128 stands for zero in the data rows.
Here are some numbered points:
[103 107  87 199 149 105 191 117] 0
[140  98 106 138 163 140 105 126] 1
[154 178 100 104 145 139 114  75] 2
[ 59 171 108 118 137 128 163 132] 3
[176  83 187 114 115 100 116 151] 4
[ 69 166 113  97 119 146 156 143] 5
[109 111  82 173 162  98 191 133] 6
[114 126 127 131 115 169 116 100] 7
[180 108 180  97  94 110  90 177] 8
[174 119 163  95 113 114  67 182] 9
[ 95 105  97 164 164 102 182 140] 10
[ 70 168  97  98 121 126 176 175] 11
[101 116  94 171 168 107 176 108] 12
[130 124 143 116 111 167 128  78] 13
[ 92  90 109 174 151 115 207 109] 14
[154 120 139 185 121 135 138  29] 15
[ 70 163 114 110 147 122 135 150] 16
[ 73 162 126 100 119 140 123 162] 17
[128 148 129  70 130 157 125 109] 18
[246  93 174 115  77  90 134 148] 19
[146 133 161 138 118  90  64 185] 20
[146 122 146 150 100 139 205  24] 21
[130 164 130  89 135 147 139  63] 22
[157  88 108 157 131 161 127  91] 23
[ 65 136 118  96 120 145 168 166] 24
[125 143 112 122 138 158  98 100] 25
[145 155 141 180 106 134 129  28] 26
[114 171 149 150 120 129 127  44] 27
[113 175 126 102 130 147 123  78] 28
[115 143 165  93 111 134  84 158] 29
[ 61 151 103 117 130 130 154 176] 30
[110 104  83 182 155  96 185 151] 31
Which three points above are nearest to each new point, looking only along the 2 directions in which the numbered points spread most? Their numbers follow each, nearest first.
[129 146 108 138 144 152 100  82] -> 22 2 7
[158 111 117 191 151 118 141  45] -> 21 15 26
[151  78 123 150 137 142  89 153] -> 18 25 1
[129  97 184 114 110 104 118 178] -> 29 20 18
[143  98 124 164 151 127  71 142] -> 18 25 1
[174 103 165 103  89 122  88 196] -> 9 8 20
[175 117 118 127 134 158  82  94] -> 13 2 23
[166  69 133 156 154 129 118 103] -> 13 23 2
[103 120 149 134 101 157  96 140] -> 18 1 25
[160 105 128 147 153 140  82  93] -> 13 2 23
[170 111 111 160 127 146  55 141] -> 4 18 25
[183 101 141 120 139 144  73 107] -> 4 19 13
[118 126 152 154 121 149  90  85] -> 13 2 22
[192 101 169 124 107 109  65 171] -> 8 9 4
[128 107  78 167 166 100 191 124] -> 12 6 14
[ 92 124  82 131 160 115 183 159] -> 3 10 5
[145 110 182 128  86 110  93 183] -> 20 29 9
[115 100  76 190 151 112 185 131] -> 12 14 6
[117 154  91  78 119 138 137 196] -> 17 24 16
